In the data rows, the value 128 means zero.
Here are some rows, each followed by its group. Groups can overlap.
[149 144 104 136 152 105 154 143  96 159 128 133 133 125 139 140 141 101
 135 134 125 151 127 128 134 112 145 137  95 124 148] 1
[123 129 121 145 127 129 145 142 117 119 130 177 100 128 136 137 127 130
 132 139 126 155 157 147 134 134 148 101 155 111 132] 2
[122 127 119 104 125 109 177 142 118 113  94 174 113 186 106 197 118 142
 163 102 174 174 222 225 178 151 197 111 218 133 150] 2
[156 145 116 126 146 120 149 138 108 155 134 142 141 134 141 132 138 110
 136 137 131 147 128 132 111 129 147 132 105 128 144] 1
[105 118 145 118 112 117 112 146 137 102 144  71 151 128 163 202 131 148
 136 135  84 115 111 102 128 108 134 145 140 136 113] 2
[ 88  99 121 149  90 170  84  88 174  69  88 143 118 176  76  84 107 155
 150  66 129  80 178 130 146 144  83 159 156 104  95] 3
[169 177 108  99 156 135 100 130 126 144 130  90 134  89 130 131  93 128
  83 141 158  94  35 108 102 124 137 112  67 137 173] 1
[132 152 142 137 147  90 147 163 115 133 140 142 139 121 161 176 140 117
 145 125 110 126 136 126 110 110 149 142  97 142 143] 1
[ 78  89 156  96 111  93 124 151 109 124 151  78  62  86 110 155 113 131
  50 160 146 126 100 122 102 112 121  85 147 200 104] 2
[152 136 136 144 141 109  86 126 103 100 116 123  34 147 122  87 177  82
 115 127 131  67 153  50 159 144 136  51 128 134 122] 4
[136 122 114  92 110 111 143 149  99 124 119 148 137 151 141 145 138 114
 173 116 121 139 155 178 183 167 183  96 184 116 121] 2
[111 114 140 115 125 118 154 118 110 125 131 129 119 127 122 123 152 124
 125 130 115 131 134 131 120 122 130 129 117 119 124] 4
[ 85 103 156 129 116 140 143 107 104 113 155 141 109 101 129 135 129 126
  72 137 118 112 116 126  89 126 115 119 117 125  98] 4
[156 140  96 113 137 122 122 136 103 144 137 128 140 139 143 135 128 113
 133 141 118 133 121 112 127 128 139 116 117 134 134] 1
[130 147 137  90 131 143 126 124 146 120 116 109 131  85 107 124 106 161
  84 126 190 111  86 149 112 110 133 125  93 135 167] 5
[142 136 111 142 130 131 133 193 122 153 135 144 130 105 144 137 117 127
 136 154 147 172 114 134 118 131 139 124 134 163 139] 6
[136 120 139 118 117 130 133 126 121 117 128 130 128 138 127 128 144 132
 136 129 126 129 136 130 127 112 134 130 124 128 122] 5
[166 135 113 128 134 103 110 148 121 149 145 106 132 128 153 131 133 123
 139 154 115 148 103 112 127 135 140 118 112 127 128] 6
[151 141 105 120 145  99 130 134  94 150 130 122 138 122 137 131 140 104
 131 137 128 134 128 120 131 135 137 127 116 130 140] 1
[124 125 133 132 129 131 147 118 121 123 115 134 116 126 133 111 135 123
 137 112 131 125 132 134 125 114 128 128 116 126 130] 5
[ 83  90 104 131  75 167  76  66 175  58  91 132 120 174  59  92  77 168
 144  61 124  50 163 127 133 124  72 150 147 104  90] 3
[152 138 122 135 118 120 135 146  80 154 131 154 126  78 156 117 139  67
 150 125 129 141 107 131 121 128 144 108  95 122 134] 1
[ 99  71 135 142  79 190  56 100 161  98 136 104 114 127 102  62 120 160
 125 130  99 106 139  75 102  99  42 143 113 110  71] 3
[145 138 116 125 149 123 123 135 111 156 135 119 133 130 138 141 134 110
 131 145 106 149 128 116 128 122 135 128 116 113 136] 6
[120 135 143 131 137 108 130 158 124 128  81 134 139 123 123 103 217 108
 130  89 153 138 134 127 169 139 136 172 110 126 140] 4
[133 140 145 137 137 109 116 149 140 130 141 111 127 138 144 160 129 132
 131 142 109 127 124 111 134 118 140 125 136 150 132] 6
[149 144 134 127 152  92 164 176 125 134 119 117 120 134 136 130 150 120
 195 115 164 150 152 151 138 124 144 175 156 194 146] 4
[153 127 128 141 115 156 219 224 107 121 162 160 140 117 156 150 143 128
 190 156 145 180 167 155 132 180 193 134 107 205 130] 4
[161 150 103 124 152 114 136 120 128 160 117 118 152 130 127 116 114 109
 131 120 132 123 101 117 132 121 126 135 113 140 146] 1
[144 148 100 130 154  97 156 141 113 154 117 135 147 117 144 141 118 112
 141 110 126 134 115 133 121 113 132 150 108 133 149] 1
[128 129 138 156 129 134 158 146 127 123 134 162 126 115 135 116 133 141
 138 140 142 146 134 141 115 128 132 129 121 154 133] 5
[138 138 116 205 135 132 137 163 122 133 129 179 128 143 165 141 122 117
 224 111 140 155 185 171 132 173 138 142 175 129 129] 7
[123 126 132 139 128 137 137  98 124 120 120 127 104 126 129 100 134 117
 121 119 125 106 127 115 116 115 118 115 126 119 126] 5
[ 64  85 186 147  74 173 102 112 211  57 129 128 111 148  98 111 121 212
 132 111 110 103 158 121 114  95  90 146 136 134  89] 3
[121 124 131 150 125 146 154 133 132 127 121 152 122 110 123 111 124 137
 128 130 149 138 130 137 123 122 122 118 127 155 134] 5
[ 64 103 133 150  96 155 115  99 196  85  46 167 130 166  36  80 118 163
 147  34 153 113 193 165 158 136  90 195 158 104 113] 3
[105 112 153 109 119 117 158 115 124 126 140 132 135 121 117 133 130 138
 109 124 143 128 130 163 113 121 123 141 128 140 117] 5
[142 146  74 118 138 111 125 120 129 133 105 139 146 157 121 150  89 124
 149 102 132 120 133 146 152 138 139 141 153 114 141] 6
[ 87  91 127 127  72 164 123  93 201  87  92 170 135 157  54  98  83 199
 151  59 145 124 187 181 129 104  93 162 147 110 109] 3
[103 118 166 132 107 104 105 174 137 116 150  53 159 116 189 157 148 130
 146 143  94 120  97  91 128 132 122 144 134 151 109] 2
[125 113 131 108 116 129 126 122 113 122 122 121 130 127 121 122 146 130
 132 128 136 127 131 130 133 135 123 121 126 126 122] 5
[119 126 145 139 130 129 148 123 132 123 115 138 122 120 127 107 142 124
 126 117 145 130 127 133 129 124 126 130 123 140 132] 5
[163 165 124 169 156 199 157  32 185 141 118 225 161 225  94 117 125 140
 143 105 107 153 189 206 183 129 147 132 207  31 154] 2
[107 106 131 131 120 114 131 120  99 123 140 119 125 118 132 123 145 125
 122 144 114 125 135 113 123 115 127 124 128 125 114] 4
[123 121 133 123 125 144 153 125 122 127 115 136 123 118 123 119 134 127
 136 112 143 134 137 148 127 114 131 122 127 135 131] 5
[154 138 115  97 148 103 133 139  99 156 128 131 140 121 126 129 139 108
 132 135 131 138 123 128 134 142 142 128  87 130 142] 1
[121 128 141 132 134 138 161 108 123 113 116 158  75 119 122 112 124 128
 120 115 137 119 141 141 105 104 126 117 131 127 135] 4
[ 94 122 105 146 117 132 120  81 126 117  92 129 117 116 117 118  98 111
 120  96 121  78 115 129 130 136 102 113 160  87 120] 2
[116 107 142 131 115 148 110 117 134 129 174 116 108 115 127 123 112 134
  87 156 118 120 112 104  80 115  97 118 110 138  92] 7
[130 140 136 136 144 121 132 116 135 125 103 126 139 138 125 110 162 117
 130  98 124 117 127 116 146 119 122 171 120 110 137] 4
[150 135 110 112 135 117 116 148 116 149 130 114 137 128 133 136 131 120
 138 143 121 145 120 123 154 148 137 124 126 123 131] 6
[128 156 117 155 163 125 139 129 130 135  92 152 123 152 118 135 129 111
 130 116 159 131 137 148 169 191 143 144 158 128 149] 6
[ 92  67 137 132  82 176  79 117 158 108 123 106 121 122  82  71 129 168
 130 123 118 125 147 106 121 114  69 150 118 118  84] 3
[132 151 147 127 154 115 152 127 131 132 135 141 142 143 135 164 138 133
 118 129 101 125 123 125 123 103 153 136 114 131 148] 1
[148 152  96 137 146 128 132 112 139 141 112 159 134 150 120 140  92 125
 137 110 125 131 136 144 135 126 132 128 148 108 145] 6
[127 129 133 153 114 146 145 125 123 136 125 153 151 137 153 137 137 104
 153 121 116 152 157 157 146 147 136  97 163  57 125] 2
[123 121 159 102 117 119 133 158 144 103 141  79 145 149 130 160 140 155
 146 136 140 116 130 122 143 110 146 137 133 222 126] 4
[123 115 134 116 117 142 133 127 113 121 136 134 129 131 130 131 142 131
 127 136 120 126 130 119 120 111 119 128 107 128 118] 4
[117 121 153 144 127 130 116 121 109 107 113 128  86 135 138 101 192  90
 104 130 132 110 121  95 150 162 138 104 123 120 117] 4
[142 130 127 117 147 125 128 145 110 164 168 107 129 102 160 140 142 103
 119 181  97 168 112  90  97  92 125 122 104 118 125] 6
[156 173 106  89 149 136  99 135 143 142 121  99 139 103 120 149  77 143
  96 135 166 117  69 137 122 129 138 124 110 126 176] 6
[109 118 178 127 113 125 129 129 134  99 139 117 121 136 145 146 145 139
 132 130 111 107 128 114 120 105 135 112 132 149 119] 5
[146 134 109 106 143  79 164 149  95 158 131 135 151 125 133 154 142 114
 133 140 137 160 131 138 131 150 159 130 108 140 143] 1
[120 106 122 137 133 131  97 134 112 151 151  65 125  95 136 126 151 118
 112 171  93 146 113  69 118 133 109 132 119 125 107] 7
[134 147 135  98 132 144 118 123 142 119 117 104 127  85 111 126 107 154
  85 125 178 102  86 139 110 113 132 122  91 132 163] 5
[119 128 170 133 134 136 119 144 141  69 160 108  34 142 134 189 130 158
 108 177 126 103 139  97 117 115 147  86 139 210 123] 2
[117 114 130 121 124 138 128 109 104 122 139 122 119 124 128 127 144 119
 121 137 106 119 135 112 112 110 115 122 113 114 115] 5
[138 141 133 107 122 176  94 108 150 108 140  86 132  80 119 121  83 167
  52 151 168  70  34 108  78 117 120 102  64 145 145] 5
[ 75  81 166 143  57 179  68  97 207  45 139 113 116 153 107 105 113 201
 129 115  92  67 141  96 101  81  77 132 124 123  72] 3
[145 149  79 120 144 122 126 109 126 131 110 143 126 159 119 149  87 118
 144 109 127 113 139 144 144 140 136 119 155 113 141] 6
[169 182 108  86 162 119 109 135 120 148 119  95 128  95 131 131 104 119
  97 128 154 100  64 116 115 117 139 126  82 130 181] 1
[125 117 128 119 120 137 132 124 114 120 125 125 124 118 116 116 147 134
 128 126 138 123 136 130 123 121 129 122 107 127 126] 5
[133 140  88 132 129 139 165 151 143 145 120 179 192 137 113 154  81 159
 141 134 173 169 128 208 144 164 151 138 148 156 151] 6
[ 92  91 119 139  77 165  85  89 175  72  97 140 110 156  76  82  90 164
 148  70 127  84 173 129 128 117  72 145 141 109  93] 3
[145 135 105 121 128 133 115 110 135 126 115 125 146 195 120 129 130 114
 152 119 131 124 148 139 202 173 147 112 199 104 129] 2
[141 146  79 130 146 114 119 114 125 138 115 130 129 142 126 141  95 113
 138 114 121 116 126 126 133 122 128 130 142 111 138] 6
[ 99 115 107  95 115  79 127 131 105  80 115 120  48 120 118 171 100 128
 112 119 150  89 146 138 131 126 142  82 155 148 120] 2
[139 121 131 126 118 135 104 134 123 123 140 107 124 135 139 136 144 126
 135 147 116 133 126 111 140 137 125 117 140 117 116] 2
[132 139 155 125 139 112 140 159 123 130 144 123 131 139 148 154 141 127
 125 150 126 127 120 116 127 133 158 115 127 185 136] 1
[138 131  66 105 118 120 104 123 135 123 112 122 208 188 128 154 101 134
 191  88 108 119 143 139 166 136 136 179 161  88 123] 7
[117 120 140 140 118 137 189 149 129 128 124 175 137  98 119 121 130 144
 131 134 171 167 138 170 113 119 134 124 130 170 139] 5
[150 140 109 132 139 122 138 141 133 145 116 129 137 130 128 133 109 127
 141 129 147 149 123 148 160 154 142 124 149 142 141] 6
[142 152 111 119 160 104 171 124 130 155 102 145 155 125 120 138 115 129
 130 100 137 145 120 148 129  95 137 174 117 130 164] 1
[126 139 182 180 141 145 138 126 151 110 156 133 118 134 144 136 140 144
 143 138 110 108 139 112 104  97 123 133 131 155 127] 4
[187 146 107 110 143  90 129 160 102 153 136 125 149 138 157 145 132 100
 147 134 129 137 132 113 134 157 151 125 112 144 133] 1
[ 70  43 152 136  50 186  67  90 164  98 154  99 120 126  91  74 109 163
  94 127 108  96 123  99  85 114  37 141 116 124  33] 3
[124 117 126 112 122 120 125 127 111 122 127 121 125 123 126 117 138 125
 127 133 126 123 135 121 125 119 125 118 119 120 123] 4
[133 148 134  90 134 134 118 122 139 120 114 102 124  88 111 123 111 151
  88 122 173 101  85 137 109 107 130 122  94 128 163] 4
[118 114 135 143 110 142 152 131 134 125 125 155 133  99 116 107 119 148
 113 137 148 136 118 143 112 126 121  99 118 156 129] 5
[165 138 112 129 136  98 145 141 104 154 121 127 147 115 140 115 117 108
 141 125 134 136 106 120 128 139 147 106 112 139 135] 1
Which 5 groups are nearest to each row below, nearest first, going by the distance to the centre of the group?
[140 144 149 135 146 116 131 135 106 111 159 136  92 140 164 174 138 122
 120 151  89 101 126  89 105 122 160  93 108 144 129] >> 4 1 2 5 6
[142 130 118 125 138 125 126 146 119 158 154 112 137 125 144 139 136 126
 126 169 118 162 121 114 126 121 129 127 114 128 128] >> 1 6 7 4 5
[139 139 108 112 139  89 150 130 116 152 128 133 144 109 125 126 119 109
 122 121 131 129 107 138 141 114 135 119 130 135 141] >> 1 6 5 4 2
Which 5 groups are nearest to each row below, nearest first, going by the distance to the group's nearest row?
[135 119 113 137 106 134 115 126 142 138 124 123 156 136 127 104 108 122
 157 119 134 139 129 137 136 140 118 126 152 120 118] >> 5 6 2 4 1
Which 5 groups are nearest to each row below, nearest first, going by the average distance to the group's rows?
[ 93  96 125 147  88 182 103  83 189  90 107 146 127 141  82  83  95 179
 142  77 118 107 157 134 118 104  64 170 135  96  99] >> 3 5 4 7 6
Which 4 groups are nearest to each row below, nearest first, going by the distance to the group's nearest row?
[151 149 128 185 158 174 144 120 170 132 131 166  97 144 110 118  94 150
 151 132 158 143 163 150 120 124 118 140 152 158 143] >> 5 6 4 2
[144 160 104 142 161 131 130 120 137 137 103 147 137 177 121 143 117 115
 140 114 136 128 141 140 169 165 141 147 162 117 148] >> 6 2 4 1
Which 4 groups are nearest to each row below, nearest first, going by the distance to the centre of the group?
[ 84 105 159 129 122 144 154 103 115 127 143 143 113 106 116 123 136 128
  63 128 133 124 122 147  95 122 109 117 115 131 111] >> 5 4 2 7
[ 91 135 131 192 145 155 134  53 143 104  81 157  34 126  93 110  94 122
  93 108 141  75 132 132 123 137  93 103 159 118 132] >> 5 2 4 3
[159 174 113  89 154 133 104 140 141 148 122  95 134  94 125 141  93 136
  97 136 161 126  69 133 121 118 138 128 108 125 180] >> 1 6 5 4
Which 4 groups are nearest to each row below, nearest first, going by the average distance to the group's rows?
[ 92  63 138 135  87 172  83 119 158 114 130  99 122 109  97  65 134 163
 122 133 111 133 142  93 112 104  64 154 114 121  83] >> 3 5 4 7
[ 96  65 158 135  76 186  95 113 172 110 143 118 125 125 105  70 130 175
 124 136 111 139 148 106  92  87  59 149 109 121  80] >> 3 5 4 7
[ 90  63 148 138  82 175  88 111 162 111 140 111 120 119 103  66 132 167
 122 136 108 133 148  97 100  89  56 149 106 116  77] >> 3 5 4 7
[147 153 103 151 151 126 106 127 119 133 115 133 136 164 143 140 132  88
 139 125 120 115 128 111 164 199 140 129 148 109 132] >> 6 1 5 4
[139 142 102 148 137 135 149 154 136 154 124 159 149 118 126 132 102 136
 134 139 148 167 122 155 135 137 134 131 137 147 146] >> 6 1 5 4
[112 126 140 144 131 134 144  81 125 116 104 163  68 118 116  97 131 114
 106 103 121 106 133 129 109  97 115 103 116  97 131] >> 5 4 1 6
[145 157 112 137 154 130 148 133 146 137 109 162 155 171 115 150 119 136
 141 123 170 151 142 175 174 170 162 150 159 137 155] >> 6 1 5 4
[131 135  73 104 130 100 130 122 127 128 116 138 146 149 115 165  96 127
 128 111 126 122 134 150 165 128 150 121 176 113 136] >> 6 1 5 2
[143 150 119 107 132 154  71 125 160 127 124  86 128  97 113 123  80 153
  91 132 152 104  72 116 108 114 116 126 103 123 151] >> 5 6 1 4
[ 93  92 113 149  84 173  67  78 168  67 104 128  93 152  83  75  85 156
 144  81 120  50 161 112 120 118  54 137 144 111  85] >> 3 5 4 7
